[[124 125 137]
 [122 125 129]
 [122 123 133]
 [125 127 133]
 [122 117 151]]
->
[[122 125 122 122 124]
 [117 127 123 125 125]
 [151 133 133 129 137]]

[[130 140 132 148 144 141 143 137 141 144 149 147 142 143 144 145]
 [125 131 130 130 130 128 131 129 137 141 147 144 145 140 144 144]
 [125 130 128 128 128 128 128 125 128 129 131 130 133 135 140 142]
 [125 129 128 128 129 128 128 124 127 128 132 131 134 136 141 142]
 [125 130 129 129 129 127 128 124 130 135 143 141 143 140 144 143]]
->
[[125 125 125 125 130]
 [130 129 130 131 140]
 [129 128 128 130 132]
 [129 128 128 130 148]
 [129 129 128 130 144]
 [127 128 128 128 141]
 [128 128 128 131 143]
 [124 124 125 129 137]
 [130 127 128 137 141]
 [135 128 129 141 144]
 [143 132 131 147 149]
 [141 131 130 144 147]
 [143 134 133 145 142]
 [140 136 135 140 143]
 [144 141 140 144 144]
 [143 142 142 144 145]]

[[136 137 137 136]
 [143 143 143 144]
 [143 144 143 143]
 [149 148 148 148]
 [149 149 149 149]
 [136 137 136 135]
 [126 128 127 127]
 [154 153 153 154]]
->
[[154 126 136 149 149 143 143 136]
 [153 128 137 149 148 144 143 137]
 [153 127 136 149 148 143 143 137]
 [154 127 135 149 148 143 144 136]]

[[129 141 134 130 136 120 138 130]
 [128 140 150 119 129 118 131 144]
 [142 128 129 139 140 129 136 126]
 [130 134 130 134 142 123 136 125]
 [124 124 126 132 131 156 117 128]
 [142 139 128 133 140 111 151 122]
 [128 134 148 118 115 127 120 150]
 [149 126 120 138 128 128 138 124]]
->
[[149 128 142 124 130 142 128 129]
 [126 134 139 124 134 128 140 141]
 [120 148 128 126 130 129 150 134]
 [138 118 133 132 134 139 119 130]
 [128 115 140 131 142 140 129 136]
 [128 127 111 156 123 129 118 120]
 [138 120 151 117 136 136 131 138]
 [124 150 122 128 125 126 144 130]]

[[117 145 142]
 [136 143 132]
 [121 140 114]
 [144 148 125]
 [147 114 118]
 [142 117 117]
 [145 124 126]
 [105 123 134]
 [108 108 104]
 [140 117 113]
 [117 113 147]]
->
[[117 140 108 105 145 142 147 144 121 136 117]
 [113 117 108 123 124 117 114 148 140 143 145]
 [147 113 104 134 126 117 118 125 114 132 142]]

[[123 126 129 127 124 128 131 135 132 126 129 126 132 125 127 133]
 [126 136 128 134 133 119 133 132 131 123 128 121 131 127 113 134]
 [138 127 128 122 116 120 130 133 138 129 126 130 130 123 130 116]
 [134 106 117 140 118 147 127 103 108 137 149 134 130 101 136 116]]
->
[[134 138 126 123]
 [106 127 136 126]
 [117 128 128 129]
 [140 122 134 127]
 [118 116 133 124]
 [147 120 119 128]
 [127 130 133 131]
 [103 133 132 135]
 [108 138 131 132]
 [137 129 123 126]
 [149 126 128 129]
 [134 130 121 126]
 [130 130 131 132]
 [101 123 127 125]
 [136 130 113 127]
 [116 116 134 133]]
---
[[122 149 151 116 122]
 [123 152 151 117 126]]
->
[[122 126]
 [116 117]
 [151 151]
 [149 152]
 [122 123]]

[[151 147 114 122 128 119]
 [137 155 122 124 142 129]
 [125 151 129 127 149 138]
 [120 144 135 130 156 143]
 [123 126 145 133 154 147]]
->
[[119 129 138 143 147]
 [128 142 149 156 154]
 [122 124 127 130 133]
 [114 122 129 135 145]
 [147 155 151 144 126]
 [151 137 125 120 123]]

[[149 104]
 [148 150]
 [157 153]]
->
[[104 150 153]
 [149 148 157]]

[[128 126 130 127 141 122 121]
 [135 143 128 139 125 129 136]
 [136 132 141 114 130 130 125]
 [136 146 128 138 124 128 136]
 [126 115 124 126 143 135 131]
 [129 137 126 128 120 121 117]
 [133 132 140 124 120 138 132]
 [115 120 139 115 135 115 127]
 [129 133 121 138 133 130 131]
 [121 129 146 113 139 109 125]
 [135 126 153 128 124 142 129]]
->
[[121 136 125 136 131 117 132 127 131 125 129]
 [122 129 130 128 135 121 138 115 130 109 142]
 [141 125 130 124 143 120 120 135 133 139 124]
 [127 139 114 138 126 128 124 115 138 113 128]
 [130 128 141 128 124 126 140 139 121 146 153]
 [126 143 132 146 115 137 132 120 133 129 126]
 [128 135 136 136 126 129 133 115 129 121 135]]

[[120 126 143 132 127 137 137 135 129 112 129 121]
 [122 127 113 135 132 135 130 136 136 119 133 118]
 [104 145 134 124 129 116 141 109 134 128 120 125]
 [119 120 150 139 122 124 119 123 141 147 135 118]
 [136 118 140 127 122 132 120 115 142 115 114 111]
 [145 116 113 143 128 125 123 144 139 126 139 117]
 [122 127 135 137 128 136 131 130 139 119 120 126]
 [123 133 123 126 127 115 128 123 141 147 124 138]]
->
[[121 118 125 118 111 117 126 138]
 [129 133 120 135 114 139 120 124]
 [112 119 128 147 115 126 119 147]
 [129 136 134 141 142 139 139 141]
 [135 136 109 123 115 144 130 123]
 [137 130 141 119 120 123 131 128]
 [137 135 116 124 132 125 136 115]
 [127 132 129 122 122 128 128 127]
 [132 135 124 139 127 143 137 126]
 [143 113 134 150 140 113 135 123]
 [126 127 145 120 118 116 127 133]
 [120 122 104 119 136 145 122 123]]

[[138 116]
 [137 113]
 [128 126]
 [106 131]
 [116 103]]
->
[[116 113 126 131 103]
 [138 137 128 106 116]]

[[129 138 135 137 142 121 129 133 126 122 121 114]
 [127 126 142 113 116 131 127 109 127 124 111 138]
 [121 138 124 135 124 135 126 123 139 115 133 132]
 [137 110 135 114 126 131 130 131 144 128 139 130]
 [130 134 117 120 116 136 133 144 123 121 135 136]
 [133 138 142 129 135 119 107 119 128 123 128 125]]
->
[[114 138 132 130 136 125]
 [121 111 133 139 135 128]
 [122 124 115 128 121 123]
 [126 127 139 144 123 128]
 [133 109 123 131 144 119]
 [129 127 126 130 133 107]
 [121 131 135 131 136 119]
 [142 116 124 126 116 135]
 [137 113 135 114 120 129]
 [135 142 124 135 117 142]
 [138 126 138 110 134 138]
 [129 127 121 137 130 133]]
